In the rows, zero is written as 128.
Each named turn below is shown by a few rows before and after it. Which turns, in which order, take the first row of each later pair to the second? The first pair is answered.
k634 (before => after):
[116 114 129  98 118 138 123  98 151 113 132 126 125 130 102 134 137 130
 112 133 144 152 129 156 124 128 122 143 140 133 125 112 141 104 137 160
 124 128 134 134  94 123 125 123 155] => [115 117 133  98 132 144 118 127 139 118 116 113 111 113 117 127 150 147
 118 125 151 140 130 145 115 127 130 160 134 143 149 127 111 119 148 161
 120 140 147 129 105 120 144 132 135]
[123 126 147 132 157 148 111  82 173 128 141 132 114  66  97 164 114  78
 173  82 130 137 123  93 141  79 115  99 136 114  84 124 137 140 142 110
 141 148 122  95 133 134  94 102 132] => [117 118 145 131 165 151 109 123 163 132 126 121 105  50 122 155 119  94
 183  80 133 120 122  81 124  76 123 118 121 131 110 142 109 159 153 101
 137 162 134  99 154 119 118 114 109]
[113 128 113 139 104 112 140 158 136 140 137 152 140 136 158 123  80 115
 146 139 124  93 140 127 126  95 131 106 111 122 127 132 112 151 120  81
 140 130 122 125 156 117 125 140 106] => [133 143 128 139 114 130 128  95 133 135 164 148 127 146 108 118 102 105
 139 133 117 131 133 130 157 109 111  84 145  96  96 121 138 136 113 103
 130 108 118 126 126 147  85 116 140]
k427 (before => after):
[144 157 138 141 158 159 113 104 117 145 143 138 118 121 102 131 133 102
 150 107 105 152 124 112 157 127 124 111 146 103 110 129 148 141 118 112
 132 115 121 119 131 146  83 112 143] => [144 147 137 129 163 157 108 129  98 149 142 107  95 131 102 122 167 148
 110 124 129 150 126 125 166 151 120 151 164 136 147 130 112 135 134 143
 112 128 133 124 120 151 109 112 121]
[188 157 175  72 130  82 125 103 103  71  87 135 142  80 135 141 123 120
 133  54 124  82 102 164 157  60 158  91  91 105 149 139  96 111 149 126
 130 130 164 127 147 130 148  83 139] => [189 151 166  72 130  78 125 125  92  79  85 115 134  96 144 130 144 149
 116  65 135  74  97 167 167  73 155 118 101 130 173 145  72 111 153 141
 119 139 168 130 150 130 166  87 116]
[142 131 124 132 157 120 127 132 118 134 153 102 106 145 105 112 162 129
 119 134 149 134 126 116 136 146  99 131 160 133 150 133 113 136 141 157
  89 118 138 126 113 146 112 126 118] => [148 145 116 168 141 110 140 139 125 146 162 136 127 164 123 105 122 111
 132 144 137 101 128 107 148 124 101 108 151 111 136 140 121 144 121 117
 118 113 117 131 145 137 110 140 116]
[114 120 154  87 119 129 122 104 169  89 125 100 136 169  81 106 122 166
  86 148 167 152 145 106 121 134  88 157 139 131 108 133 160 114 158 135
 118 130 133 131 103 132 153 103 153] => [119 134 138 119 108 112 143 127 169 109 138 123 154 190 100  92  92 165
  84 169 158 111 142  99 142 120  93 147 140 128 104 144 152 124 141 100
 136 124 117 140 144 121 163 114 140]
k999 (before => after):
[139 162  97  72  77 111 128 128 154 113 160 125 135 217 128 126 155 187
 110 120 118 102 135 186 107 137 100 133 146 200 162  85  99 106  73  91
  58 153 116 136 144 177 176  99  62] => [135 153 107  52  89 123 122 139 149 107 147 107 123 193 129 131 178 190
 111 103 126 112 126 177  89 143 107 146 146 208 172  86  85 110  89 107
  49 162 133 131 130 177 184  95  58]
[ 99 178  46 125 139 122 117 126 108 130 190 114 125 143 126 125 137 173
 125 156  91  87 129 134 171 133  83 152 159 139 110 145 149 122 114  95
 114 100 114 143 169 126 130 147 120] => [102 168  52 108 152 137 106 136  98 125 184  95 104 126 115 125 168 183
 117 142  96 107 132 126 161 148  90 167 163 154 127 146 132 130 133 117
 100 108 132 134 155 133 132 142 116]
[111 101 135 111 139 124 133 134 126 116 118 119 121 115 135 138 125 137
 130 120 118 130 136 116 102 144 113 110 119 112 127 137 160 113 127 138
 126 140 155 144 113 130 139 110 142] => [111 105 132 117 137 116 141 131 133 118 120 126 131 121 143 137 113 131
 133 126 110 130 139 122 106 141 117 107 112 111 119 134 164 114 120 128
 131 133 149 150 119 128 139 111 139]
[116 133 124 124 116 111 130 137 133 144 139 118 120 148 130 125 135 152
  93 166 142 132 127 128 146 137 112 141 138 128 146 112 110 111 120 131
 117 118 132 134 144 119 139 116 129] => [115 129 133 112 128 120 124 146 129 135 132 108 113 133 127 130 146 154
 101 150 149 137 126 122 135 141 114 148 135 130 151 117 104 121 129 139
 107 123 140 134 135 120 147 114 129]
Then:
Each pair is 2 to 3 turns apart.
[114 103 157 100 145 111 125 133 124 123 117 140 133 109 151 172 138 141
 117 129 151 136 143 138  77 170 153 159  76 129 107 137 154 107 151 144
 135 142 123 132  62 129 146 141 134] => [135 123 150 123 134 107 129  95 122 136 160 152 150 163 126 158 121 134
  95 156 153 128 144 152 122 177 134 139 104 115  86 129 178  89 122 137
 135 122  91 131  63 152 121 132 153] -> k427, k634
[127 137 102 121  72  95 160  61 175 144 152 172 186 183 115 144  74  88
 108 165 103 141 125 165 132 111 125 105  97 100  54  91 193  78  85  93
 175 102  90 114  97 108 103 121 168] => [130 124 111 118 149 126 150 220 126 151  89 107  93  82 180 119 152 171
 136 117 131 104 131  95  90 112 170 189 105 165 179 169  63 179 151 112
 144 160 162 115 169  97 177 142  54] -> k634, k634
[ 85  90 127  94  90 102 126 157 118 100 129 159 142 193 182 122 153 207
 128 130 182 119 124 107 174 128 140 142 156 181 164 159 150 148  68 139
 142  57 146 138 188 142 197 172 130] => [ 94  90 140  83  97 117 118 134 109  91 135 144 123 198 158 118 179 215
 115 120 188 135 127 109 184 146 134 145 170 183 167 158 151 141  76 166
 128  59 153 133 158 160 189 159 141] -> k634, k999, k634
[114 106 144 151 135 148  89 144 120 134 124 156 121  84 106 150 112 120
 179 103 144 162 109  98 132 115 121  81 160  96 110 125 138 171 129 132
 117 100 105  88 120 135 111 129 124] => [107  97 146 144 143 149  90 179 108 134 115 133 103  86 115 142 138 152
 164 114 159 155 108 103 125 126 122 109 165 117 138 136 103 174 145 152
 106 114 119  85 122 133 130 134 101] -> k999, k634, k427
[148 111 124 132 139 135 127  79 134 120 138 137 114 122 131 146 101 106
 149  81 101 170 128  84 116 111 166  99 129 107 110 147 132 155  89  85
 141 115 105 130 128 156  96 148 159] => [111  89 102 134 110  94 143 136 138 123 117 136 140 146 173 142  80 150
 124 121 116 129 132 107  97 110 166 133  94 148 138 142 107 147  93  77
 151 137 104 135 144 122 155 169 131] -> k634, k427, k634
[141 133 122 137 104 116 137  90 121 132 155 166 148 164 115 110  95 120
 112 145 122 120 131 137 160 117 123  98 132 117 101 112 143 115 102 120
 129 119 123 133 121 137 115 126 150] => [131 129 115 140  93  99 140 114 131 134 148 166 158 162 134 112  81 129
 120 155 121 105 133 137 149 107 130 102 119 117 106 117 133 116  98 114
 135 123 125 140 133 129 133 140 145] -> k634, k634, k634
[ 99 115 114 108 125 126 167 175 143 129 109 104 137 135 133 120 122 179
  94 151 170 104 145 150  95 124 142 161 108 178 164 129 110 128 123 113
 128 147 140 161 114  95 169 129  98] => [108 119 120 105 152 143 149 176 129 126 115  93 117 128 128 116 147 182
  95 141 172 116 141 143 104 133 139 169 122 182 172 138 101 138 127 129
 120 148 147 166 114 110 160 122  92] -> k634, k634, k634
[ 84 106  97 103 115  95 130 143 103 137  74 116 125 106 144 143 116 169
 145 112 139 149 122 153  81 142 121 151 120 169 187 122 101 115 131 130
 112 147 118 142 133 118 133 133 131] => [111 139 101 122 108 102 125  69 115 136 116 149 138 131 105 145  96 119
 156 110 119 168 120 150 120 140 104  96 145 120 136  99 160 100 101 111
 125 113  88 144 118 149  73 111 177] -> k427, k634
[165  95 138 168 176 140 128 144 107 161 132 100 152 161 109 113 123  93
 156 168  97  90 130 147 166 121  90  74 121 114 103 128  74 196 120 137
  99 114  93 172 156  69 108 158  97] => [134  71 130 139 154 120 130 162 108 152 111  83 166 166 123 126 123 122
 139 177 105  89 138 164 133 129  92  96  98 143 118 116  70 177 134 153
  91 132 100 173 138  48 139 168  88] -> k427, k427, k634
[136 146 116 168 144 130 145 180 125 164 148 146 130 132 162 105 115 140
 137 129 132  71 118 109 152 115 144 139 141 132 157 155  91 170 120  97
 152 144 143 129 190 118 130 152  93] => [127 119 112 129 132 125 131 142 113 147 155 107 127 175 125 113 162 180
  67 163 149 103 121 159 161 166 117 167 155 159 166 118  95 122 138 171
 118 133 144 119 120 140 135 130 114] -> k634, k427, k427
[103 101 136  95 123 124 128 124 127 117 102 115 136 117 140 156 131 147
 123 123 138 140 138 147  90 135 138 156 107 145 134 116 127 106 143 150
 119 131 139 130 104 116 144 125 134] => [ 98 105 125 106 109 110 141 135 136 129 108 126 157 137 152 147 109 142
 117 136 132 120 139 148  90 126 141 147 102 148 132 118 130 109 134 131
 129 131 126 135 121 101 154 133 128] -> k999, k427
[140 112 130 137 125 114 106 127 128 152 145 120 115 196 120 137 167 172
  65 168 116  98 155 156 156 167 154 139 174 135 131 104 143 140 106 142
 110  97  87 123 156 143 135 122 155] => [165 139 138 159 153 133 103 118 129 156 155 135  96 167 116 131 166 141
  99 141  99  98 156 124 166 141 160 118 180 108 117 124 149 168  99 110
 118  90  85 125 174 154 106 121 161] -> k999, k427, k634
[128 164 122 143 120 131 140 107 126 135 142 176 152 136 122 120  89  82
 153 131 106 112 105 123 138 117 132 102 133  98 100 125 142 131 127  85
 144  98 111 135 150 125 111 133 159] => [112 147 116 135 131 119 139 182 111 141 115 148 135 130 157 111 111 136
 139 137 129  82 113 125 116 127 144 150 126 143 158 144  92 150 148  97
 134 123 137 136 172 107 160 152 112] -> k634, k427, k634
[153 153 117 146 113 132 161  93 169 174 165 141 107 146 177 133  87  95
 127 175  86 141 114 113 170  96 113 128 139  48 136 120 176 127  91 106
 114 118  88 130 157 146 127 121 162] => [138 122 124 101 138 142 144 143 137 162 135  75  64 132 178 132 163 162
  85 173 117 152 113 123 155 134 109 195 146  99 191 125 124 128 137 175
  76 144 123 126 132 150 168 121 125] -> k427, k427, k999
[171 166 138 125 185 151 152 130 126 146 147 109  79  86 129 127 163 119
 165  85 125 135 135  68 135 137 138 121 148 131 164 152 124 163 142 124
 135 130 158 137 156 156 118 107  97] => [125 123 116  97 150 115 159 169 135 135 118  94 115 111 160 136 151 165
 135 121 142 114 142 107  93 145 138 162 110 175 192 136 102 136 155 143
 131 151 161 135 147 125 169 126  77] -> k634, k427, k427
[141 138 105 147 130 107 143 166 111 155 146  98 125 163 125 101 140 145
 146 166 132 109 117 134 128 141 128 126 151 132 144 118  99 125 114 149
 115 117 124 149 122 131 124 124 116] => [122 129 104 135 112  90 150 166 127 154 139 107 151 166 137 116 116 140
 147 165 126 110 116 140 107 133 138 127 128 142 129 112 110 113 114 146
 121 127 120 149 119 113 143 137 120] -> k999, k634
[137 120 107 121 121 132 154 136 160 115  96 160 175 123 107 142 113  65
 104  91 105 143 111 142 137  82 183  71  73  77  73 143 156 114 100 104
 139 137  93  98 159 147 114 108 141] => [107  80  97  81 127 123 143 180 133  99  60 104 156 122 124 143 162 137
  57 107 138 150 115 168 105 113 180 138  65 139 125 142 107 101 134 161
 103 162 116  84 135 137 169 106 107] -> k427, k634
[ 99 142 154 178 106 139  72 104 157 161 171 159 169 153 130 129 105 100
 132 140 110 139 143 138 138 117  88  89 175 129 114  77 124  78  97  63
 115 113 127 144 124 122 100 138  91] => [ 92 126 154 152 125 151  61 134 134 155 156 112 134 146 130 125 160 157
  98 140 140 148 146 142 125 147  87 135 185 173 166  85  83  82 124 115
  81 133 155 139 107 131 133 131  64] -> k427, k427, k999
[189 150 110 129 171 155 113 153 142 153 104 133 155  69 137  94 125  98
 182 120  99 137 121  72 147  80 145  73 170 128 148 160 121 187 144 106
 108  84 135 117 144 121 133 158  97] => [181 151  94 140 143 129 125 143 158 159 110 152 183  97 148  95  91  87
 179 141  90 124 127  93 154  74 142  57 155 121 125 150 141 171 134  85
 128  75 115 124 151 111 130 169 105] -> k999, k634
[ 78 100 122  80  98 113 139  92 163 111 103 124 163 111 135 168 116 113
 140 124 127 166 133 160  52 118 129 122  71 121 105  95 154 100 146 141
 130 130 133 136  83 109 145 130 166] => [109 109 132  89 139 142 122 116 121 124 121  78 108 130 109 138 194 171
  97 130 149 165 128 158  97 164 116 164 135 147 154 107 108 114 160 191
  94 130 148 131  83 146 139 107 140] -> k427, k634, k634
[170 129  89 122 180 149  99 112 113 126  75  84  58  95 118 122 200 120
 125 105 130 140 133  94 116 128 128 168 123 170 164 168 117 165 181 171
 122 188 162  65  98 145 150  95 111] => [206 177  76 190 165 142 109  59 121 156 140 132  82 170  92  96 156  88
 115 136 111 110 130 104 195 128 109 117 165 127 116 164 161 162 127 124
 144 156 112  76 126 167  96  83 145] -> k427, k634, k634
[ 95 102 117 112 108  91 137 154 134 121 122  96 128 147 139 115 147 177
  86 166 160 104 128 160 117 146 131 168 111 185 154 108 104 115 142 166
 114 145 128 129 124 116 168 130 101] => [142 134 141 121 148 142 116  78 121 121 162 102  93 127  73 114 182 129
 100 125 141 158 130 134 162 157 119 130 163 137 123 110 143 118 132 176
 102 116 124 130  99 170  92  93 139] -> k634, k427, k634
[108 121  98 142 137  98 136 127 130 131  97 120 129 114 160 139 130 168
 140 126 149  98 137 128 120 143 128 127 110 142 118 147 126 134 137 133
 137 120 139 127 139 106 154 146  83] => [127 141 108 148 134 109 131  70 134 130 121 143 135 121 129 142 129 133
 147 114 133 126 126 127 142 140 121  90 123 113  85 135 163 124 121 129
 145 100 122 123 120 126 115 132 123] -> k427, k634, k999
[123 114 157 141 128 118 130 140 126 102 119 136 156  90 151 132  93  75
 159  85 107 143 126 136  87  98 138 149 107  95 109 130 169 155 188  92
 118 145 131 149 145 111 126 150 114] => [124 112 141 161 125 104 139 183 112 123 125 124 157 125 171 111  95 118
 127 114 125 109 128 149 103 117 136 179 118 129 141 140 135 157 187  96
 116 147 128 154 163 105 148 152  86] -> k427, k427
[127 139 144 111 159 148 109 139 100 126 136  91  78 121  92 122 179 154
 114 136 142 159 147 133 131 162 130 148 146 154 176 132  92 140 153 172
 100 119 137 126 108 154 119 112 126] => [ 87 107 143  78 131 126 118 139 131 101  92 103 119  88 119 160 138 122
 149 122 129 168 149 143  68 129 141 133  85 153 148 112 112 121 159 150
 117 129 139 121  92 117 137 134 136] -> k634, k427, k427
[119 102 123 140 112 126 174 169 136 141 129 126  95 120 151 124 122 148
 159 107 147 138 139 113 143 109 161 146 105 133 180 130 115 150 139 117
 126 157 127 132 175  90 157 143 122] => [114 101 113 135  84 108 170 138 140 139 145 115 114 173 130 124 125 166
 117 141 154 139 138 155 158 136 140 149 113 145 172 102 128 108 127 142
 121 143 110 136 145  99 148 131 140] -> k634, k427, k427
[ 81 142 135 160  43  97 140 143 124 100  75 104 184 146 122 159  87 143
 137 158 105 135 146 123 161 117  96 119 126  82  68  69 141  88 125 152
 153 128  99 165 151 137 128 106  94] => [ 74 123 144 134  74 118 131 181 110  89  40  71 145 103 133 164 129 167
 143 130 115 147 150 106 123 123 105 152 123 111 106  86 108  99 159 178
 136 152 132 160 142 134 154 110  67] -> k427, k634, k634
[127 118 122 158 119 114 140 112 136 140 146 134 156 167 120 133 109 128
 114 153 116 132 133 148 142 121 115 124 134 121 115 109 154 123 124 117
 138 126 116 133 116 119 112 127 135] => [120 109 127 135 136 125 131 129 122 129 136 105 134 153 113 137 152 158
 105 141 129 144 138 148 133 141 117 148 140 143 142 112 133 118 139 154
 119 136 130 130  97 128 126 121 120] -> k427, k427, k999
[146  80  97  73 118 137 101 183 126  88 102 108 126  77 169 160 156 146
  92  98 136 148 104 120  72 128 149 152  63 169 149 125 100 141 199 129
  94 135 176 147 106 117 159 118 110] => [161 124  85 121  84 115 126 143 156 110 140 177 178 110 176 155  65  78
 120 117  94 115 104 116 111  89 147  83  49 115  82 119 159 140 144  46
 143 106 133 154 141 113 113 124 143] -> k427, k427, k999
[122 148 115 137  97 129 130 114 153 132 142 154 152 146 126 134  87  98
 124 145  95 117 136 146 120 126 125 137  99 125 106 110 142 101 103  94
 137 135 134 130 120 126 110 127 155] => [119 132 112 125 102 131 123 150 130 132 132 118 126 156 127 124 125 148
  92 158 120 112 141 153 126 155 118 183 120 160 150 114 105 105 123 129
 109 145 156 132 111 133 141 122 130] -> k427, k427, k999
[118 141 133 150 108 125 149 148 131 155 151 197 134 147 166 159  67 116
 140 160 152  92 115  75 153 153 157 146 143 126 147  77  99 126 145 113
 151 122  88  96 196  95 139 113 112] => [135 137 158 111 128 155 124  79 122 139 160 166 107 138 110 177 122 105
 123 136 159 160 114  82 161 184 141 140 175 115 134  53 124  97 156 174
 126 107 103  93 127 134 101  80 151] -> k634, k427
[129  83 100 136 108 122 131 147  99 147 126 125 155 184 113  88 145 163
  92 139 131 108 106 125 152 130 138 157 114 114 137 113 119 110 108 133
 124 118 137 151 145 100 158 155 107] => [135  94 107 147 105 126 133 124 117 153 125 152 167 162 109 105 111 114
 134 114 102 115 101 105 141  98 147 111  98  79 100 114 146 115  96  95
 143 111 129 148 149  92 129 157 126] -> k999, k427
[115 160 145 174 144 114 114 127 154 121 189 126 159  99  81 131  69  65
 153  79  98 146 134 157 149 123 143  68 117  61 125 126 142 153  97 152
 141 110 119 143 104 157 106 102 165] => [ 70 124 114 151  97  73 123 151 161 113 175 109 190 158 107 136  61 119
 105 124 123 124 139 209 121 143 129 113  88 107 148  98 125 112 104 176
 134 123 112 143  81 133 155 111 151] -> k427, k634, k634
[137 197 151 143 130 164  96 101 117 128 171 199 135 123 121  83 150  83
 128 142 155 157 111 115 171 114 156 118 161 168  96 156 143 132 134 154
 126 105 125 166  94 115 120 132 132] => [126 184 153 131 142 174  97 140 116 122 145 184 114  87 141  88 164  99
 145 128 161 156 116 100 145 111 169 136 151 183 122 172 119 150 152 161
 119 121 147 164 100 112 140 137 115] -> k634, k427, k427
[118 109 131 116 132 128 133 136 130 126 117 140 122  90 135 134 110 117
 165 109 130 126 134 110 110 105 147 117  92 122 134 142 121 132 133 102
 136 139 151 111 143 119 119 136 122] => [137 128 132 133 132 138 129 101 134 129 148 148 125 117 108 125 110 106
 150 117 126 134 128 118 143 119 137  94 122 104 111 129 144 119 119 100
 131 122 134 111 133 140  91 123 146] -> k999, k634
